Each path below is one point turned by a fixed rotation once a step. After each direction that follows a path, write how fast that rotation turns it, in deg/step (0 if it stays still).
Each turn is a multiple of 5 degrees from 10 to 175, or 0.
Each row of a path follows its step; steps can be skipped.
Path 1:
step 1: [ 2.03  3.44 -2.31 -0.91 -0.13  0.49  1.04 -2.01 -0.60 -0.41  0.00 -1.09
 -1.07  1.77 -1.59 -1.77  0.95 -0.41  0.95  0.20 -1.44  1.08  0.42  1.81
  0.97 -2.60 -1.83 -2.76 -0.26  1.66  0.91  1.79  2.17 -2.85  2.86 -1.10
  0.34  0.63 -0.04  1.23  2.50 -0.81  0.68  2.18  0.33  0.39 -0.53  1.19
 -1.25  4.65 -0.96  1.54  0.30 -0.93 -0.72 -0.05  0.05 -1.96  1.29 -0.28
  0.00 -0.48 -0.09  0.17 -1.05  1.28  1.76]
step 2: [ 1.47  0.50  1.24  0.95  1.03 -0.57 -1.95 -0.50  0.16  1.45  1.20  2.09
  0.86  0.59 -1.30 -2.78 -0.07  2.90  0.95  0.29 -1.20 -1.16  0.23  0.95
  1.03  0.75  0.35 -1.52 -2.43  2.27  1.07 -0.37 -1.48 -1.02  2.37 -0.55
 -0.57  0.18 -4.79  0.48 -1.58 -0.23 -0.68 -1.51 -0.87 -2.63 -0.15 -0.22
 -0.86 -1.22 -1.13 -1.95 -0.69 -0.87  2.14  1.39 -2.24  2.18 -0.82  0.50
  0.93 -2.87  2.30 -2.13 -0.56  0.32  0.19]
step 4: [ 0.38  0.98 -0.61  3.73  2.47  0.54  0.79 -0.50  2.55  1.48  2.23 -1.20
 -0.21  1.24 -0.49 -1.64  1.48  1.48 -2.01 -2.30 -0.42  0.28 -0.84  0.66
  0.27 -0.42 -0.54  0.56 -3.32 -3.20 -0.20  2.76 -0.86 -1.71 -0.16  0.62
 -1.08  0.23 -1.88  2.52 -0.34  0.07 -2.90 -0.85 -0.91 -0.28 -1.42  0.54
 -2.86 -0.05 -0.84  0.81 -1.57 -0.94  0.20  0.51 -0.22 -2.36 -1.09 -0.60
  0.45 -1.55  2.84 -1.11  0.41 -0.62 -0.15]
step 7: [-0.86  0.52 -1.43  1.95  0.59 -1.24 -2.18 -2.11 -1.63 -0.96  1.36  0.89
  0.89 -1.61 -0.57  0.93  0.14 -3.11  0.39 -0.56 -2.02 -0.19 -1.59  0.87
 -1.49 -0.13  0.72 -0.65 -3.95 -0.07  1.74  0.89 -1.33 -0.74  0.03 -0.70
  1.87  0.09 -1.98 -0.48  1.26 -0.66  0.06 -1.47 -0.33 -3.22 -0.82 -0.57
 -1.48 -1.82 -0.73 -0.51  2.11  0.48 -2.44 -1.73 -1.12  0.51 -0.31 -2.51
 -1.73 -2.59  0.54  1.52 -1.09  3.51 -0.12]
step 10: [ 0.10 -0.22 -1.61 -1.99 -0.84 -0.08 -1.13 -0.72 -0.24 -0.44  0.26  1.49
  1.23  0.70 -1.66  0.95  2.15  2.00 -1.71  1.05 -1.75 -2.69 -1.25  0.23
  1.43  1.26 -0.72  1.16 -3.78  1.91 -1.23 -0.11 -3.29 -1.73  1.66  0.48
  0.87  0.75 -1.71 -0.22  0.80  0.90  2.16 -0.63  1.70 -0.55  0.64  1.27
  0.62  1.71 -0.27 -1.14 -1.51  0.59  1.73 -0.23  0.78 -2.37 -1.79 -0.05
  1.95  0.64 -0.93 -1.79 -0.75  4.32  0.19]
step 11: [-1.35  2.57  1.42 -0.44 -1.32 -0.51  1.25 -0.12  0.33  0.18 -1.42 -0.32
  0.35  1.14 -0.75 -3.23  0.13  0.42  0.03 -0.41 -2.69 -0.71 -0.79  4.40
  0.61  1.26  1.22 -1.47  1.51 -2.01  1.31 -0.31  0.54 -1.21  0.64 -3.14
 -2.57 -1.46 -1.28 -1.06  2.80 -0.65  1.72  1.26  2.21 -1.18  1.65  0.43
  0.19 -0.07 -1.22  0.19  1.84 -1.25 -1.11 -1.82  2.46 -1.16  0.03 -0.87
 -0.31 -2.98  2.23 -1.12 -0.98 -0.56 -0.17]
step 19: [ 2.85  1.87 -0.93  0.61 -1.85  0.07 -1.03  0.71  0.60  2.46  1.30 -2.18
 -1.29 -0.13  0.87 -1.73  1.85  0.64 -1.27 -1.34  1.18  1.39 -1.10  2.55
  0.37 -0.25 -1.11  0.04 -1.13  0.43  1.55  1.48 -0.11 -3.31  0.58 -2.93
 -0.71  2.41 -3.29  2.27  1.61  0.18  1.80  1.16  0.97 -0.24  1.73  1.48
 -0.48  1.78  0.04 -0.05  1.96 -1.27 -1.67  1.87  1.85  1.17  0.44  1.62
 -1.34 -0.90 -1.41 -0.91  0.11  1.17 -0.18]
step 24: [-1.15  0.87 -1.11 -0.27 -2.30 -1.61  1.22  1.19  0.13 -0.50 -1.44  0.36
 -0.60  2.94 -0.81 -0.24 -2.49 -0.06 -0.22  0.25  0.04 -0.77  0.31  0.62
 -1.15  1.56 -0.10  1.11 -0.96 -0.09  2.34 -1.42 -0.47  0.22  2.37 -2.22
 -2.30  2.59 -1.45 -0.45  3.49  0.62  1.38  1.29  1.47 -1.57  0.13  1.15
 -0.05  0.91 -0.07 -0.67  2.46  2.71 -0.95  2.72  1.35  0.41  0.14 -2.67
  0.27 -0.75  2.79 -1.02 -0.35  3.52  1.19]
Directions:
[-0.02  0.09  0.35 -0.09  0.39  0.22  1.00 -0.34  0.34  0.52 -0.46  0.19
 -0.27 -0.56  0.29 -0.03  0.41  0.26  0.19  0.26 -0.17 -0.60  0.22  0.14
 -0.20  0.05 -0.72  0.01  0.31  0.11 -0.40  0.39 -0.42  0.02 -0.05 -0.24
 -0.33 -0.01 -0.69 -0.18 -0.34  0.21  0.46 -0.01  0.48 -0.45  0.20 -0.70
 -0.38  0.70 -0.32  0.04 -0.35 -0.51  0.00  0.36 -0.25 -0.17 -0.46 -0.42
  0.09 -0.21  0.05 -0.21  0.21 -0.90  0.03]
40
[-0.19  0.38 -0.21  0.34  0.15  0.28 -0.39 -0.11  0.36 -0.16 -0.76 -0.29
 -0.45 -0.07  0.53  0.06 -0.27  0.62  0.02 -0.47 -0.11  0.03 -0.18 -0.27
  0.11 -0.08  1.01  0.29 -0.28  0.30 -0.54  0.00 -0.34  0.32 -0.07 -0.10
 -0.44  0.29  0.10  0.58 -0.15 -0.07 -0.06  0.26 -0.68  0.23 -0.11 -0.46
  0.32  0.55  0.37 -0.96 -0.53  0.27  0.57  0.10 -0.19 -0.09 -0.68 -0.04
  0.51 -0.09  0.35 -0.15  0.05  0.37  0.03]
175
[ 0.18 -0.34  0.20  0.09 -0.28  0.74  0.42  0.43 -0.12 -0.25  0.29 -0.44
 -0.17  0.59 -0.11  0.11  0.18  0.79  0.58  0.27  0.36 -0.62 -0.17 -0.24
  0.25  0.39 -0.01  0.05 -0.40 -0.29  0.18  0.42  0.11 -0.68 -0.31  0.00
 -0.45  0.28  0.18 -0.31  0.64  0.13 -0.29  0.64  0.32  0.11 -0.14  0.36
  0.31  0.08 -0.47  0.01 -0.57 -0.33  0.01  0.33 -0.29  0.70  0.11 -0.36
  0.16  0.54  0.63  0.56  0.11  0.29 -0.24]
160
[-0.50 -0.14 -0.24 -0.17 -0.20  0.21 -0.27 -0.06 -0.15  0.03 -0.58  0.30
 -0.50 -0.39 -0.55  0.18  0.05  0.02  0.44  0.05  0.04  0.62 -0.25  0.67
  0.25 -0.31  0.48  0.33  0.36 -0.66  0.38  0.06  0.42 -0.14 -0.49  0.13
  0.50 -0.33 -0.68  0.20  0.32  0.03  0.22  0.40 -0.39 -0.63  0.19  0.30
 -0.01  0.63 -0.26 -0.56 -0.20  0.19 -0.76 -0.08 -0.21  0.25  0.41 -0.16
  0.34 -0.12 -0.53  0.41 -0.30 -0.41 -0.60]
175
[ 0.10 -0.11 -0.58  0.52  0.06  0.16  0.14  0.24  0.62  0.18 -0.09  0.23
  1.11  0.41  0.18 -0.13  0.11 -0.72  0.09 -0.69  0.27  0.14 -0.34  0.01
  0.08 -0.55 -0.60 -0.57 -0.34 -0.03 -0.39 -0.01  0.07 -0.16 -0.08 -0.12
 -0.69 -0.15 -0.41  0.42  0.44 -0.11  0.24 -0.18 -0.38 -0.30 -0.06 -0.56
  0.51 -0.12 -0.20  0.43  0.15  0.44 -0.04  0.20 -0.69  0.21  0.05 -0.05
  0.56  0.42 -0.11  0.15 -0.60 -0.10 -0.43]
140
[ 0.01  0.26  0.73 -0.52 -0.07 -0.16  0.11 -0.56  0.20  0.10  0.16  0.18
  0.25 -0.31 -0.55  0.38  0.88 -0.41  0.35 -0.11 -0.23 -0.33  0.04  0.04
 -0.19 -0.23  0.19  0.27 -0.39  0.12  0.65  0.29 -0.05 -0.14  0.34  0.44
  0.08  0.41 -0.04 -0.14 -0.11  0.13  0.00 -0.65 -0.92  0.19 -0.43  0.01
 -0.68 -0.46 -0.44 -0.02 -0.92  0.72  0.54 -0.26 -0.42  0.10 -0.18 -0.31
  0.15  0.19 -0.09  0.16 -0.04  0.32 -0.10]
135
[ 0.67  0.36  0.30 -0.01 -0.32  0.30  0.39  0.63  0.13  0.03 -0.03 -0.03
  0.35  0.01  0.32  0.65 -0.51  0.07  0.35  0.09 -0.83  0.30  0.17  0.36
  0.63  0.26  0.62 -0.81 -0.01 -0.05  0.51  0.44  0.07  0.45  0.41 -0.36
  0.23 -0.02 -0.09 -0.49 -0.06 -0.32 -0.54 -0.46  0.37 -0.47  0.61 -0.17
  0.11 -0.35  0.35 -0.20  0.07  0.03 -0.10  0.18 -0.20  0.13 -0.63 -0.61
  0.13 -0.18 -0.56  0.04 -0.25  0.25 -0.13]
80
[ 0.08 -0.18  0.33  0.08  0.05  0.12 -0.02 -0.10  0.05  0.58  0.42  0.02
 -0.30  0.78 -0.03  0.75  0.24 -0.32 -0.61  0.37  0.68 -0.63  0.10  0.25
  0.07 -0.06 -0.24 -0.42  0.22  0.16 -0.04  0.38  0.79 -0.09 -0.24  0.14
 -0.22  0.39  0.20  0.18 -0.31  0.55 -0.20  0.38 -0.47 -0.48 -0.06  0.55
  0.75  0.34  0.39 -0.03 -0.14  0.46 -0.18 -0.04  0.19 -0.60 -0.62  0.08
  0.28 -0.78 -0.52 -0.14  0.03  0.01  0.18]
80
